In the rows, 128 means zero.
Each named turn below is shown by a few rows before and after it. Which turns, in which order, take the first row of each later pair to the second? The first pair is answered.
B:
[135 124 135  89 111 149 105 142 132 122 120 130 118 148 123 100 131 132
 144 156 121 141 113 117 126 137 115] => [141 138 133 101 110 138 114 155 121 131 112 132 121 128 125  93 137 134
 134 164 127 142 116 112 121 140 126]
[129 130 140 143 119 118 123 152 123 136 129 131 142 121 144 136 149 119
 120 117 125 129 129 133 138 138 148] => [128 124 148 148 122 126 124 146 134 130 128 140 141 126 144 139 140 124
 128 110 135 126 130 144 136 131 141]
[132 147 127 136 135 125 140 146 117 139 104 132 126  95 123 107 126 138
 121 155 144 137 124 119 105 124 133] => [124 129 142 137 136 144 136 124 142 118 109 149 128 123 125 123 103 145
 146 134 154 138 121 142 102 110 112]
H:
[109 146  97 131 136  82 153 122 117 150 114 128 121 113 120 143 135 142
  98 127 124 121 153  98 163 139 152] => [117 125 122 176 126  95 156 130 131 140 111 159  99 123 136 142 140 128
 103  95 130 123 159 132 145 138 155]
[141 183 122 116 119 117 161 139 137 146 114 144 156 115 162 145 136 117
 128 156 137 111 140 105 121 119 112] => [147 171 135 147 115 125 165 144 145 138 112 161 139 118 169 141 139 112
 129 136 144 112 143 121 107 118 114]
[126 149 128 127 131 158 142 112 145 114 114 134 142 132 129 126 101 139
 131 151 144 123 125 116 115 120 114] => [127 138 139 136 123 166 138 114 153 109 116 142 138 138 139 131 104 135
 142 134 142 123 126 129 116 123 115]
[133 105 155 110 132 167 123 118 126 114 120 113  57 156 121  96 157  78
 116 144 125 145 107 160 115 130 120] => [126 115 143  67 131 159 117 112 120 117 128  93  80 160 120 106 156  82
 122 158 110 145 105 144 135 136 120]
P:
[130 153 114  97 117 129 137 125 125 137 105 120 198 106 131 157  92 205
 121 155 147 114 129  85 134 116 115] => [111 122  96  82 145 159 126  80 139 117 116 106 140 134  91 132  93 186
 107 156 139 126 122  91 115 101  86]
[147 146 166 104  97 132 108 153 136  99 142 134 139 144 176 133 151 107
 148 109  85 145 107 167 158 153 124] => [137 134 166 105 112 132 113 130 156  84 146 138 148 155 167 155 127 120
 157  97 100 138 112 172 161 142 110]
[145 131 140 146 118 157 146 148 138 107 139 147 110 149 139 137 137 121
 135 120 110 111 115 134 124 134 104] => [146 131 142 150 114 154 145 151 137 109 138 149 113 145 144 137 138 123
 134 122 108 109 114 135 126 136 108]
[128  99 161 115 126 143 121 124 131  89 142 138 111 168 132 117 133 116
 148 118 137 139 111 151 123 139 134] => [138 111 163 120 113 140 122 148 115 102 136 138 113 155 142 105 152 112
 143 127 128 143 111 146 126 148 149]
Pairs:
(2 to 4 turns a pair)
[116 107  98 136 162 139 125 119 112  90 155 114  83 139  85 107 141 120
  97 118 136 124 136 138 104 137 136] => [112 112  91  94 154 137 118 113 109  92 165  97 107 149  89 118 144 123
 110 122 119 122 132 130 129 142 138] -> H H
[113 112 140 100 136 106 116 112 121 123 140 117 158 100 132 163 117 154
 106 116 120 106 139 129 152 132 145] => [114  88 151 115 132 119 110 107 128 114 148 129 129 122 139 154 128 133
 109  93 108 111 141 147 146 134 149] -> H H B
[144 118 154 120 108 105 136 136 135 126 130 144 199 147 168 170 120 160
 154 108 148 117 149 145 153 161 154] => [155 142 134 111  96 109 132 170  97 155 120 123 170 123 163 119 164 140
 122 147 119 132 139 121 147 183 175] -> P P H P
[112 105 129 111 134 136 110  99 143 111 150 125 115 162 119 145 125 106
 136  91 116 126 131 143 139 124 124] => [117 114 142 134 133 124 124 108 147 109 141 139 143 149 132 164 107 129
 147  84 138 116 136 146 137 120 125] -> P P B P
[127 132 140 119 110 135 107 149 113 137 121 132 141 133 142 125 133 114
 138 142 123 138 121 128 133 132 135] => [112 121 129 124 139 139 115 117 130 122 123 130 132 132 115 130 105 128
 127 146 141 134 121 126 118 116 106] -> H P P
[113 118 117  98 146 141 106 105 125 117 136 106 102 149 109 108 128 108
 105 136 112 150 125 130 119 119 105] => [122 121 136 157 144 139 123 118 137 112 113 135  97 127 116 108 114 122
 105 129 148 146 129 146  91 109 102] -> H B B B
[120 150 109 143 170 115 148  91 118 133 130  95 133 143  94 142 136 118
 111 124 146 129 137 116 112 125 134] => [117 143 112 141 171 120 149  84 128 128 132  98 133 153  97 148 130 119
 116 119 148 129 137 120 114 122 125] -> B B B
[139 143 136 142 117 104 138 136 132 131 126 142 173 121 151 170 113 148
 155 111 132 118 137 135 140 131 130] => [133 122 110 126 130 146 119 122 118 131 131 120  79 138 115 100 156  99
 114 137  96 147 123 131 116 139 123] -> P P
[113 102 146 111 107 165 125 144 129 113 135 129 124 150 120 121 141 111
 151 127 102 136 117 142 140 117 120] => [116 114 139 150 125 160 139 146 126 117 115 135 100 120 103 100 133 119
 125 144 130 137 120 135 108 111 116] -> H H
[110 138 132 110 128 115 128  89 136 105 131 141 158 117 125 155  97 163
 134 120 162  95 134 124 140 105 111] => [110 108 125 122 131 155 114  83 135 100 135 142  76 142 112 106 134 117
 112 115 135 118 124 145 118 113 102] -> P H
